Each row is where one point has got to under a steady rotation. How many ticks took it there?
The counts run from 0 to 220.
[  3 -28 -10   6   5 -10 -10   1  21  -5  -7   0   0  -1   7  -8  -5   0
  -2   8   0 -11   3   5  -1  -5  -1   2  -5  22 -13   1   7  -8  -7  -1
   0 -20   6 -11  12   7   6  12  -1  -8  -3  -8  -9  -6 -10  -5   1  -8
  11   0  -2   3   4  21   5   0   0   2  -3   1  -8  -5 -18  -4] | 34
[ -6  -7 -14 -11   0  -7 -14   5  -6  10   9  -4   2  -5  20 -11  -7  -5
   0  -4   4   0  -2   2 -15   8   6   5  13   6   8   4  -7  -6 -12   5
  15   0   6   5  -4  13 -12   5   0  -1  -4  10   3  12 -15 -12  -1 -12
   7   5 -17   7  -2  -3  -8  12 -12   6   9  -3  10  -3   4 -24] | 93
[ 14   2   5   3  14  -8  -2  -1  11 -10   4  13 -14  -2   8 -19  -1 -19
  -2  -6   6 -10  -1   2  13  -8  20   4  -7  18 -16   1  12   5  -4 -15
   6 -17  -2   7  10  -4  15   5  10   8  -9  -5  -1  -5  -6   5   7   6
  10   4   0  -6   0  -2  12   4  -5   3   4   6  -8   1  -8  10] | 184
[  6   2  15   1  11   2  -8   9  16   4  14   5  -2  -3   0  -5  -5 -15
 -11  -7  12  -1   1  12  -9  -8  10   8  -6  -1  -3  -7  -2   2  -6   3
   5  -4 -16   9  -2   1   0  -1  19  16  -5   5   6   8  11 -11  19   9
  -2  14  -5   8  18   2   5   5  -2 -10   8  -4  10  -6  -9   8] | 81
[ -3 -13 -19   1  11  -7  -8   0   6  -1  -4   4  -8 -11  27 -13  -1 -11
  -4  -1  -5  -8  -3   6   0  -2  -1   2  -3   9  13  11 -15  -9  -2   8
   9 -14  11  -5  -4   2   1  12  -2  -7  -1 -14 -16   4  -6   0   3 -12
 -10   7 -19  -1 -10  -3   1 -12  -6  17  -2  -3   3  -5 -13  -4] | 138
[ -3 -14  -3  -8  13  -5  -4   7  -2  13  -1 -10   5   5   8  -8   9  23
  -3  -5  -5 -12  -4  -8  -4   2   9  -4  21   7 -16   7   6  -4  -9  -1
   7 -14  -1   7 -12  17  12   3   0   3   0  10  11  22  -6  -3   4  -3
  -2  10 -13  10  -8   5  -8   7  -1 -14   7  -3   8   7  -7  -6] | 50
[-11  -9  -5  -6  10   5  -5  10  10   6  -2 -20   1 -11   5 -21  -3   0
  -4  -5  -2 -16 -12  -1   1 -12   4  -2  -7   3  -8   4   8  -8  -8 -17
   1  -6   2 -12 -11   2  13   4  -9  18  -3   0 -12   1   5   5  -9  -6
   2 -14   6  -7   0   9   9 -13  12  -3 -10  11  11  -5 -14  -7] | 161
[ 14   2  -6 -12   8   5   5   0  -7  14   2   3  -8  -8   2  -5 -24 -12
   5 -16  14  -7 -18  -1 -10  -3   7  -8 -12  -3  -8  -1   7 -20  -1  -3
   9  -8  -1  -8   7  -6  -1  10  -2  10  -1  -4 -18   5  -7  22 -10  -7
   6 -10  -9   3  -6 -12  -1  -5   6  -6  -7  -2  -5   5   7   6] | 107
[  1 -10  10  -2   7  24   1   4  -9 -10 -15  -2   5  -2   6   0  -7   8
   5  -6   7  -8 -10   5   2  22   0  -8  -6   0  -3   6   3 -23  12   1
   7 -13  -2  -1  -2   1   0  22 -12   9 -11 -21   5   5   1   0  -6  -6
  -8 -11  -4   6   3   2 -12  -6  14  -6 -12 -17  -3  -1 -11  15] | 2
[ 10  -1   3 -15  10   1   0   8  -5   4 -14   8 -11  13   9  -2 -15   5
   3  -2  11 -20 -13  -8 -14   5   3 -14  -4  -1  -5  -8  14 -14  -1   4
   4  -7  -8   2   3  -8  -4  23  -4   5   7 -14 -10   2  10  -1  -8   6
  -7 -11   0   5  -1  11   4   5   9 -10   3 -10   1  -3   5   1] | 151
[ -7  -9  -9  -1   1  -7   3   4   1  -9   5  -5   4  -2   8  -5  -4   2
   4  -3   1  -3  12   6  -1   8  16   3   6   6  -1  -1 -16  16   2  11
   6  -6   5 -11  -3  20   4  -6  23  17 -20   6  -4   4  -3 -12  -3 -11
   6  -5 -12  17  -6  -5   0   7  -1  -8  22  -8   4 -11 -18   0] | 89
[ -3 -22  -9  -3   1   7 -13   2   8  -3 -16   3  -5 -13  19 -20  -9  -3
   1   8  -9  -9   5   3  -6  12  11  -1 -15  12   6   8   7   0  -9  -1
  -1  -1   6  -1  -8   8   4  15 -14  10  -2  -7 -10   0   2 -18  -9  -6
   1   1  -6  -1  -5  14   0  -9   3 -10   5   0  -8 -10 -17  -7] | 40
[  7 -11   4  -5  -1 -10  -1  11  -7   6  10  -1   7   7  16 -12   2  10
  -1  -2  11  -4 -15 -15  -7   6   5  -4   3  11 -11   9   6 -17  -5  -3
  -4  -8   3   8  11  -1  -5   5   1   0   7   0  10  -5   5  -3   2   1
  -3   1   3 -16  31  -1  -7   4 -19  12  -2  -1  -2  -1  11 -16] | 174
[ 13  -8   0  -5  -5   2   3   7  -2  -2  17  -4   5 -13   6  -9  11  -2
   9 -13  11   5  -8   0 -16   0  -5  -2  -1  -2  -6   3   1 -13  -3   0
  -2 -15   8   4  13  20   4 -14   5   7   5  -4  18   6   9  -7   5  -4
   2 -11  -3 -20   4 -13   9  -2  -6   7  12  28  10  -7  -9  11] | 60
[  7   1  -6  -7   0  -4 -14   5   5   9  21  -7   7 -10  10  -9 -10 -12
  11 -11  13  -6  -2   0 -19  -6   5   1   2   0  -2  -5   4 -14 -10 -18
   9   2   7   5  16   6  -5  -7   9   3   4   9  -5   1  -9  -6  -7 -13
  11 -11   1 -14   0 -13   7   5  -8  13   2  12   0 -10   6 -17] | 212
[ 10  -2   9 -13  10   7 -13   6   2   6  -9  14  -2  12   5  -5 -19   8
  -2  -8  11 -17 -13  -6 -18   3   0 -10   5  -1 -10 -11  10 -19   4  -3
  13  -7  -4   5  13  -7  -6  25  -5  -5  13 -10  -4   6   1  -8  -6   8
   1   2  -3   4   1  17   5   5   7  -4  -3   1   1   7   5  -3] | 152
[ 17  -9  15  -2   8 -10   7   0 -10   1  -9   5  -5  -5  14   0  -3   4
  -1  -3   4 -25 -10  -4  -5 -12   3  -2   1   4  -3   3  -2 -12  -4  -1
  -1  -5 -11   9   8 -18   8  15   3  -1  -3 -14 -21  -7  16   0   1  -7
  -1   3  -4 -15  14  -8  -3  -2  -6  13  -4 -23  -6   1  -1 -16] | 25
[  6  -3   8  -7   6   7   1  10 -14  10 -13 -13  -2  14   5  -3   9  11
   2 -17   4 -19 -14  -9 -10  13  16  -7   3  -3 -14  -4  12   4  -9   7
  -4 -13  -2   4 -10  16  13  -4  10  16  -6   5   3   1   9   7  -8   6
 -10 -11  -1  -6  -2  -2  -5   9  -3 -16   6  -3  -1  -4  -2   2] | 52
[-11   4   4   9   6   5  -2   1   7  -1   9 -24   7   2   6 -31   8  -3
  -1   2   2   1  -7   6  -1 -11   0  -3 -14  14  -7  -5   1  -9  -3 -15
  -8  -1   2  -8  -9   4  -3   5  -6  14  -6  -7  -2  -1 -10   2  -6  -5
  -3 -13   1  18  -2  -6  -5 -11  14   2 -10 -10   7  -6 -15  -3] | 117
[  3 -12   0  -5  10  -8  -4  11  -8  -5   5  10  -3  -4  19   1   1 -20
   1 -10   6  -9 -17   9 -10  11  -5   1 -12  -1   1  -6  -6  11  -5  16
  -7 -13   5  -3   9  -8  -7   2  15   9  -5  -1  -8  -9   8  -6   9  -1
 -10 -10  -1 -13   4   1   3  10 -11  14   0   4  11 -14  -3   1] | 135
[  8   4  13   7  12  -2 -15   7  13   4   6  -4  -3   0  -1  -9  -7 -19
 -13  -4   9  -4   2   9  -9 -13  16   9 -14   6  -8  -6   4  -3 -12  -3
   2  -5 -20   8  -5   2   8   2  16  12 -17  -1   4  -1   0   0  19   7
   0   5   0   3  22   8   2  -1   0 -14  -3 -16   7  -5  -7   2] | 80
[  4 -13  10   2   1   4  -8  11  13   1  11  10   2  -8   5  -3  -7  -6
  -8  -6  13   4   8  15  -9   1  12  -1  -3  -5  -2  -1 -10   0  -2   9
  -1  -6 -10   4  -1   7   1   1  16  12  -1   3   4  15  15 -16  14   1
  -4  17 -15  13  13  -3   2   2  -5 -14  18   3   3  -5 -11  16] | 82
[  5  13   1 -12  -9   5  -1   8  -5  -3   4  -6   3  -2  14  -5  -5   7
   1  -6  19   4 -17   2 -16  20  -3  -5  16  -1   8  -5  -3 -12   2  18
  10  -5   2  18   4  14  -6   9   6   3   8  -7   9   9   3  -6   2   4
   3 -12 -14   4   6  -9  -8  15 -15   9   7  -1  -4 -15   5  -9] | 98
[  1  -5  -6  -4  -8  -4  -1   4   7   1   2 -10   7  -4   3  10   0   8
  12 -14  12 -12   4   0 -21  -7   4  -2   5 -13  -6  -7  -9   1  -3   2
  10  -9   5 -17   8  21  12 -13  25   7  -3   0 -12   6   8  -3 -12  -7
   2  -9 -13   0  -2 -14   4  -1  -3  -5  17   2  -8  -8 -13   5] | 209
[  1 -13   1   4  -2   2 -10  -3   4   0  -5  -3  -1   6  11 -27  10   0
   0  -2  -4  -1  11   3  -6  -5  14   6  -4  17  -2  -5   6   6 -16   9
   8  -8   6   6  -9  25  -3  11  -6  -1  -1   2  11   2 -12 -26   7   6
  -5   3 -13  17  -5   4   0   2   5  -7  16   3   3   7 -15   0] | 192
[  0 -20   2   5   1 -11   8   4  -2  -5   5 -19  11  12  15 -11  24  22
   0   0  -4 -14  -5  -8  -1  -1   0 -12   5   8 -11   2   1   6   4  -6
 -15 -11   9  -2   3  11   9  -7   9  12   3  -3  -3  -1   6   4 -10  -3
 -11  -3  -3   0   1  -9  -7   0  -8   4  17 -12  -9  -7  -9  -4] | 171
[ -6 -18  16   5   8   4  11  11  -1  -3   6 -11   8   2   7   5   8   9
  -8  -8  12  -8  -2  12   8   2   6 -15   6  -4  -9   3 -13  -2   4   8
  -6 -15   3  -2   6  -3   0  -1   9   9  -3  -1  -5   2  16  -3   0 -15
 -19   3  -8  20   2  -9  -8   0  -9  -1   9 -20   3  -9 -12  12] | 127
[  0  -4   2   3  11 -14  -4  -4  -8  -7   2 -15   3   6  17 -21  14   4
  -9  -4  -8 -25 -12  -1   2 -12   7  -7   2   4  -8   3 -10  -8  -2 -15
  -5  -2   3   1  -4  -6   4   4  -1   4  -8 -13 -13  -4  -1   2  -7  -7
 -10  -4   0  -4  -1 -12   7 -11   5  23  -2  -8   4  -2  -8 -17] | 19
[ -5  -2   4   2  -3  13   3   4  13   2   4  -4   2  -4  -2 -12   1  -5
  12 -13  17   3  -7   7 -13 -20 -13   6  -8   7  -8 -10   1  -7  -3  -2
  18 -16   7 -15   7  14   0   5   7  -2   6  -3  -5   3 -17   5  -1   0
   4  -9 -15  16  -5   2  -3   1   7  -5  -2   2   3   8 -14  16] | 110
[ -2 -19 -13  -6   4  -8  -8   7   2   0   3  10  -4  -9  27  -4  -7 -13
   0  -4   4   0  -5   9  -9   3  -7   2  -1   4  12  10 -11  -8  -6  11
  11 -10  12  -2   6   0  -9   8  -3  -6   4 -10  -6  -1  -2  -6   9 -10
  -8   4 -18  -2   0   3   1  -1 -10  24   3   8   9  -9  -5  -5] | 137
[ -1  -9   1 -11  16  -3  -8   8  -3  11   7  -6   3   3   7 -13   4  18
  -2  -3  -2 -11  -5 -10  -7   2  10   0  22   9 -13  10   9 -12  -6 -11
  11 -10  -2  13  -6  10   6   8  -8   2  -3  11  17  15  -6 -12   5  -4
   6   9   0   2  -5  11  -3  12  -3 -10   5  -1  15   6  -1 -14] | 49
[ -2  -1  12  -6  27   9  -1  10   0   2  12  -4   3  -2  -3  -8   1   0
  -5 -10   5  -1 -14   5   3  -3  -6  -2   6   3 -14   6  -2 -14   5 -15
  14 -18 -10   7   5  -3   1  11  -2  -1  -3   0  13  16  -4  -2  13   0
  -2   3  -3   9  -4   6   2   1  11  -3  -5   2  25  11  -8  12] | 5
[  3  10   4  -5   5   1   7   2   2 -25   3   8  -6  -3  22 -16   4 -10
   1  -4   7  -4 -13   3   1  -1  -6   0   2  13   4  -9  -6  15   5   9
  -1 -11   8  13  10  -3   3  14   8   3   6 -16   1  -2   3  -9   4  15
   4 -12  -9   0 -12  -3   7  11  -7  21   9   9   5 -11 -12  -2] | 141
[ 11   1  -2  -4  -3   1  -8   3  -3   5  12 -12   4  -8   7  -1 -12 -11
  10 -12  13 -15   0   1 -22   3   8   0   0  -6   0  -8   6  -7  -8 -13
   4  -1   8  -1  18   5   0 -10   9  12  -5   5 -14  -8   1   0 -17 -15
   5 -18   6 -12   4 -14   7   4  -5   8   6   5  -8 -16   4 -11] | 211
[  0  20  -2  -2  -1   1  -7   2 -12  -3  -4 -11  -3   7  20 -12   2  -4
  -6 -11   2  -8 -17   6 -11   6   6  -4   2   0   2 -17  -3   8  -3   9
   2   3   1  13 -10  16   7   2  18  14  -4  -2  -5   2  -5   4  -5   8
  -2 -10 -11   8 -14 -13  -9  16  -9   2   5 -12  -5 -15  -5 -12] | 96
[ -2  -3 -14  -5  -6 -10 -12   1  12   9  24  -9   6 -11  13 -15  -4  -9
   5  -7   4   1   0   3 -21 -15  -3   0   8   8  -4  -1  -1 -14  -8 -12
   8  -6   9  -1  11  13  -7  -9   6  -3   9   6  -4  10 -15   1  -3 -12
  14  -3  -7  -1   0 -10   3   0 -11  10   7  10   3  -1  -4 -16] | 213
[ 10   1   1  -8   5   5  -2   1   1  10   4   7  -4  -7   5  -9 -20 -11
   7 -18  19  -3 -19   2  -9  -8   1  -2  -7   1 -10  -4   5 -15  -5  -5
  16  -6   4  -6  11  -8   0   8   2   0   7   0 -15   8 -17  13  -9  -2
  13  -3 -10   6  -3  -3   0   3   1  -5  -6   8  -5  12   6   5] | 108
[  3   6  10  -7   6  12   3  10   1  -8   3  12   3   7  12 -14  -2  12
  -1  -5  11  11 -16  -1  -6  16  -8  -8  -1  -4  -5  -6  -4 -10  13  10
   1 -13  -7   7   1   1  -6  18  -2   7  16 -14  12  18   3  -2   1  11
  -8  -2 -13  17   1   4  -5   3   1  -9   4  -8   8   0 -13  17] | 0
[  6  -4   5  -3  -5   4 -19  -6  -1 -10  -7   4   6   6   6 -11  -7  19
  -4  -5   0  -7   6  -2  -7  15  20  -1  14   4  -5   2  -6 -16  -1  -2
  18   3  -2  12   4  20  -5  16  -7  -2  -8  -8  12  13  -3 -28  -5  -3
   4   7  -8   7   9   1   3   2   6  -2   4   4   1  -3  -5  -7] | 197
[ -2 -13   1  -6   8   2   2   8  -9  11  -7 -16   0  10   5  -4  13  18
  -2 -10  -4 -18  -7  -9  -6   5  13  -9  10   1 -17   2   9   4  -8   5
   0 -15  -1   0 -14  23  17  -1   6  14  -9   6   4  11   1   6  -4  -1
  -8   0  -6   3  -8   2  -7   6  -1 -18   8  -7   0   2  -9   3] | 51
[  2   6   7  -7   9   9  -1   1   1  -1  19   5   5  -1  11 -10  -8 -12
  18 -10  13   2  -2   0 -20   4  -5   0 -25  -7   0 -13   4 -10   9 -17
   0  -3   0  -8  14  -9 -15   3   6  14   6  -6  -9  -2   0  -1 -10  -3
  -2 -13   2   4  -2  -8   6   1  10  -6   9  -9   8  -1  -1   9] | 113
[  1  -4   0 -12   4   7  -4  15  -5  11  -2  -2   8   2   9  -2  -5  11
   4 -17  17  -8 -11 -17 -18  16   9  -5   6  -6  -8   7  11 -15  -8   6
  13 -10   6   6   0  15   1   3   1   4   7   3   7   6   8  -3   3   1
  -9  -9   0 -15  15   4  -3   8 -13   0   3  13   1  -3  12   0] | 54
[  3   6   7   1   6   4 -13  -3  -2  -3 -10 -21  -2  -2  -5  -6   1   8
  -9  -6   0 -17   1   4  -7   2  13   4  11   8  -9  -4   0 -11  -9  -1
   9  -1 -12  11 -12  23  12   5   4   6 -28  -8  14   6  -2 -10   0  -5
   7  -7   0   2   3  -2   2   0  12 -10  -6 -10   6  -8 -14  -8] | 199
